In the rows, 128 means zero.
A single turn carries every row of the set below to another of its rows. Some are shown first; where does it send the rows asked next?
j990: [116 107 143 134 94 119 119 112 135 157 124 111 185 110 105 144 132 85 139 129 103 138 99 118 167 142 103 156 112 115 135 103 49 123 152 103 104 122 124 105 86 140 78 134 143 105 121 114]
j788: [113 109 152 149 128 110 124 105 121 133 100 119 84 135 125 75 160 81 156 134 121 143 44 119 186 152 100 165 134 94 169 113 97 118 155 121 131 140 118 108 111 134 104 92 134 91 129 141]
j748: [112 117 141 136 114 107 73 86 138 141 132 102 131 116 105 117 144 108 145 129 92 158 143 116 195 128 81 157 171 89 155 117 71 131 131 94 98 136 106 104 104 121 43 132 139 164 145 167]
j950: [111 107 153 136 99 129 61 88 155 133 125 86 129 105 98 123 140 126 160 121 107 153 118 93 208 135 116 189 166 108 153 124 95 125 134 91 121 140 115 108 110 128 68 129 129 173 140 183]
j350: [122 96 136 174 100 123 57 117 123 163 129 108 114 137 108 108 165 137 150 131 105 150 78 116 165 147 98 165 109 118 157 107 116 105 157 127 117 133 117 121 94 135 70 120 152 58 136 93]
j395: [84 111 132 117 135 122 163 108 110 136 153 107 128 68 119 122 167 118 150 129 83 159 109 97 177 141 91 188 152 90 124 123 115 115 118 105 131 120 116 103 93 142 91 134 135 132 162 148]
j681: [88 109 137 132 134 133 138 113 113 130 130 111 148 75 113 130 151 133 170 119 109 154 97 88 162 131 120 210 171 94 119 138 119 122 147 101 138 139 108 117 83 138 120 138 140 128 128 146]
j979: [120 123 152 118 125 128 117 117 123 139 138 116 138 85 87 113 140 126 173 112 109 161 93 99 180 98 107 198 174 97 129 118 95 117 136 112 114 149 94 131 59 147 118 132 141 102 118 127]
j503: [125 71 168 162 103 119 113 127 126 105 117 124 78 135 110 130 144 168 154 152 120 159 117 100 176 153 112 141 156 107 147 130 93 121 143 113 118 132 119 117 110 132 134 112 131 113 102 109]
j858: [128 118 144 155 104 127 128 128 159 96 111 111 84 120 103 161 141 137 143 132 88 156 94 128 162 155 65 143 140 122 185 137 104 113 115 115 84 126 120 124 80 150 66 148 160 170 126 148]
j223: [115 119 110 119 107 137 93 136 144 128 136 105 95 162 136 136 161 131 151 134 102 121 113 97 139 145 93 133 111 91 179 105 119 123 150 89 118 93 129 126 100 137 81 111 147 174 125 129]
j171: [118 107 175 128 100 110 143 102 115 140 154 129 82 116 81 145 134 118 138 125 114 167 127 147 144 121 68 160 153 122 129 110 165 87 134 124 136 119 113 114 114 145 75 120 145 112 148 127]
j631: [104 117 131 185 108 107 80 106 125 154 149 108 120 125 98 106 150 100 107 155 93 173 74 146 156 158 73 146 130 124 153 117 124 110 161 122 127 135 111 113 121 136 69 118 159 86 132 108]
j968: [127 123 154 160 131 105 115 100 100 135 101 140 107 139 128 84 157 93 170 129 110 148 64 107 184 142 92 166 124 74 161 107 117 126 145 116 110 152 95 122 116 134 110 88 139 95 119 143]
j432: [98 109 137 137 113 112 77 87 134 131 125 87 127 103 122 117 145 128 153 124 113 147 129 109 195 137 100 171 164 94 160 128 87 138 149 85 121 131 125 97 100 113 45 127 138 173 148 186]
j947: [121 127 148 153 121 128 89 122 167 141 128 106 125 155 104 145 150 109 135 135 128 147 64 137 138 120 92 133 134 123 181 122 134 100 163 135 109 110 129 124 90 149 78 121 148 164 105 162]
j108: [111 86 154 136 93 117 141 135 99 129 136 124 108 117 109 150 135 159 158 120 142 138 114 131 119 132 87 152 165 118 133 126 149 101 162 106 141 117 138 112 104 118 90 97 150 118 138 136]
j36: [122 116 140 156 110 124 60 98 143 146 112 100 159 115 95 129 143 119 148 128 98 143 130 112 175 135 99 165 185 108 162 129 58 124 137 105 102 134 112 105 101 130 52 130 144 150 132 166]
j117: [121 137 139 144 130 135 79 111 158 153 121 101 101 157 101 150 156 108 149 126 110 156 85 122 166 119 101 169 98 110 181 99 165 114 155 124 118 124 123 135 77 153 65 138 148 149 117 152]
j93: [106 121 138 125 125 123 145 125 103 145 145 104 141 61 99 99 141 113 124 127 79 153 89 115 181 128 92 152 158 105 140 126 78 115 126 117 118 118 109 91 97 149 99 126 149 131 173 132]
j928: [101 118 142 142 117 125 125 110 143 127 117 112 88 124 108 83 165 68 152 126 108 133 52 112 172 170 102 177 145 111 159 99 91 99 149 119 132 134 125 114 136 138 110 87 139 100 141 136]
j535: [121 82 160 148 91 128 64 113 139 139 144 128 112 138 118 106 149 159 170 106 126 147 93 85 170 148 121 177 111 97 146 103 129 101 155 119 126 128 108 134 118 127 103 96 134 97 135 93]
j582: [124 107 151 134 88 128 116 131 95 158 127 111 64 105 100 155 144 154 147 128 110 142 121 121 158 126 77 172 132 118 169 112 139 121 140 103 134 120 127 107 79 139 71 114 160 70 131 103]
j745: [135 82 168 126 71 136 107 150 103 143 137 122 86 116 81 148 124 153 152 124 109 152 112 108 161 120 93 155 150 114 130 111 142 116 138 96 122 139 108 119 114 125 120 98 152 118 133 100]
j139: [118 113 140 147 113 127 133 118 153 81 105 121 82 132 115 153 130 132 148 125 95 147 118 123 145 158 82 148 144 108 172 141 103 116 134 103 105 119 111 126 94 149 73 161 161 187 131 134]
j334: [93 99 154 146 104 106 103 98 142 116 167 136 117 126 138 108 138 154 147 114 142 153 100 100 150 167 106 168 135 88 149 117 141 106 166 107 147 113 115 129 137 117 100 77 129 132 127 121]
j87: [120 114 146 141 104 127 62 88 160 142 120 91 138 114 98 132 158 132 170 122 107 145 128 98 190 135 102 192 174 112 166 121 78 114 122 104 111 132 124 115 85 133 46 131 127 136 126 179]
j622: [121 98 169 178 113 94 138 108 115 103 141 128 106 118 115 139 158 176 161 148 128 172 109 117 164 154 86 141 142 112 145 125 142 103 132 125 104 135 136 122 110 129 104 94 131 121 115 168]
j575: [90 122 144 122 92 98 139 83 123 130 152 101 159 85 135 137 128 96 150 128 124 149 94 110 181 143 95 172 96 102 129 114 106 137 167 73 126 124 124 104 94 129 81 127 136 139 114 156]
j351: [119 139 136 168 128 117 115 103 102 127 111 145 131 126 123 103 162 93 174 118 101 132 78 96 152 162 95 180 130 82 156 101 119 113 147 110 105 152 104 131 137 133 113 78 153 101 125 144]
j378: [120 129 120 137 116 150 70 128 139 141 116 100 101 156 109 145 142 118 145 126 90 140 101 96 165 137 120 158 91 99 173 100 150 132 162 95 127 118 113 132 105 145 90 133 157 175 133 126]
j156: [103 138 129 150 120 126 126 106 131 123 129 128 110 120 112 101 176 78 168 115 98 125 77 99 149 177 92 189 139 102 155 89 107 94 141 112 117 138 122 130 142 136 103 78 148 96 139 143]
j964: [98 119 142 122 98 102 133 95 125 148 153 109 162 98 117 138 134 68 135 133 96 155 108 122 178 138 79 155 100 100 123 96 76 134 154 84 99 130 116 102 99 129 71 137 146 127 127 127]
j185: [108 141 132 175 124 120 104 109 115 110 132 99 80 101 79 121 137 122 137 119 104 148 126 139 157 151 109 164 122 145 156 92 111 104 185 116 121 141 141 119 118 136 78 133 183 93 168 118]
j286: [121 131 137 123 127 118 129 125 109 148 137 105 141 72 100 97 141 131 151 116 107 144 86 120 172 105 91 166 167 105 158 123 65 117 141 122 111 124 115 109 50 146 87 121 151 90 142 131]
j840: [125 115 143 122 102 128 96 132 169 130 154 114 105 165 113 132 156 110 137 140 108 141 91 117 142 127 75 113 137 103 168 107 114 100 137 115 99 99 117 127 108 146 90 108 140 181 110 141]
j275: [122 111 138 132 115 129 120 120 151 78 105 116 79 142 104 142 122 135 170 104 103 151 121 121 156 142 97 163 132 105 155 120 116 116 147 98 106 136 112 143 83 139 74 160 163 186 148 134]
j242: [131 113 137 143 109 131 109 135 150 91 99 103 89 132 94 145 127 149 177 102 110 151 94 127 166 135 97 164 123 122 165 114 122 115 149 105 93 150 132 146 62 131 67 148 169 170 152 148]
j240: [138 117 145 159 99 134 109 141 154 103 104 101 95 117 84 156 130 144 155 120 96 158 74 129 173 141 81 149 128 133 179 125 114 114 128 115 79 148 127 134 69 142 71 140 169 168 140 152]
j895: [115 111 167 116 78 115 123 85 143 131 142 105 166 98 114 135 116 109 163 120 129 151 83 96 194 140 121 185 102 114 129 115 103 123 146 87 133 123 116 119 90 145 106 122 117 135 105 149]
j573: [117 100 143 145 113 125 102 120 133 112 125 107 45 130 92 119 147 136 150 134 105 150 141 115 177 148 112 162 136 120 157 98 78 118 161 108 123 133 125 121 98 137 99 135 155 80 134 82]
j9: [86 121 142 158 112 89 114 87 140 129 181 126 107 123 121 106 144 113 113 144 115 179 96 137 152 169 66 153 142 101 150 114 144 108 155 110 139 119 113 123 136 125 74 91 138 120 126 126]
j203: [120 115 162 160 98 131 116 120 95 151 117 114 96 96 81 152 114 124 113 130 106 148 105 142 144 130 97 158 147 137 158 135 144 111 163 118 148 119 113 94 119 151 88 130 172 104 144 109]
j528: [126 105 159 116 84 119 121 97 151 149 128 110 173 114 107 141 133 110 167 122 120 141 95 101 181 140 114 182 108 117 141 103 68 112 133 105 119 115 127 120 67 150 82 125 116 97 106 129]
j693: [117 137 160 184 118 101 123 98 113 107 153 116 108 99 78 130 141 135 144 128 106 177 112 137 166 148 88 151 121 135 137 97 156 91 149 128 100 150 133 128 133 137 90 109 161 125 158 164]

j535 turns into j631
j964 turns into j895
And these:
j286 turns into j395
j87 turns into j748
j693 turns into j503
j788 turns into j156
j745 turns into j203
j947 turns into j223
j240 turns into j139

A single turn carries every row of the set below to another of its rows. Some are shown first; where does it send the rows asked next?
j714: [144 109 102 105 128 147 121 99 114 127 107 156 111]
j492: [123 107 111 108 120 118 166 181 112 139 144 146 142]
j744: [158 115 163 106 105 151 120 113 116 144 130 119 136]
j253: [157 99 126 107 164 131 127 124 106 142 176 133 124]
j962: [144 56 112 135 114 113 129 132 102 121 138 140 153]
j777: [132 136 104 112 97 151 168 160 105 141 132 152 137]
j494: [119 124 114 112 105 127 181 162 114 141 142 148 140]
j731: [169 105 130 113 143 115 155 104 136 134 159 131 145]
j101: [156 112 124 92 107 181 136 118 86 140 145 110 141]
j85: [142 108 90 92 109 121 134 118 70 103 134 111 126]
j84: [148 147 122 94 129 138 159 138 88 111 167 152 117]
j426: [154 88 112 119 137 132 167 121 74 98 163 167 149]
j301: [147 98 96 125 120 114 139 123 63 100 158 141 132]
j654: [149 104 108 66 121 143 161 115 91 102 124 117 140]
j128: [169 114 106 92 118 106 146 151 119 92 132 153 142]
j678: [136 102 178 104 124 153 139 110 115 143 139 140 135]
j825: [154 92 122 79 138 149 182 116 91 99 140 152 153]
j504: [137 108 99 102 114 131 149 190 104 137 140 150 140]
j532: [142 101 110 102 154 149 108 121 94 136 142 149 105]
j52: [159 98 147 122 102 131 99 121 111 136 125 130 137]
j247: [164 116 142 92 107 159 129 140 82 155 141 116 153]
j324: [168 89 128 111 100 116 118 148 95 144 134 118 165]
j792: [146 126 96 106 103 151 149 178 102 138 132 153 138]
j111: [117 99 141 100 122 176 169 101 92 137 139 142 135]
j908: [129 109 107 92 125 103 149 145 110 94 124 163 120]
j649: [117 130 117 94 131 123 157 135 93 105 142 163 105]
j460: [142 79 154 132 119 124 101 126 106 135 131 152 135]
j674: [131 71 131 130 107 100 137 133 103 138 119 150 159]
j981: [181 137 112 92 119 130 149 149 102 104 157 145 137]
j799: [171 84 108 114 103 142 112 133 93 130 144 107 154]
j929: [109 64 133 125 127 134 162 110 103 125 137 159 142]
j188: [128 82 172 122 134 133 127 119 109 138 139 157 133]
j211: [159 110 115 111 123 126 151 89 141 125 117 145 136]
j899: [104 86 148 120 115 133 157 118 91 144 122 167 143]
j633: [126 114 153 97 114 169 153 118 78 157 134 147 140]

j962 turns into j111
j633 turns into j324
And these:
j52 turns into j188
j301 turns into j825
j981 turns into j908
j494 turns into j792
j714 turns into j253

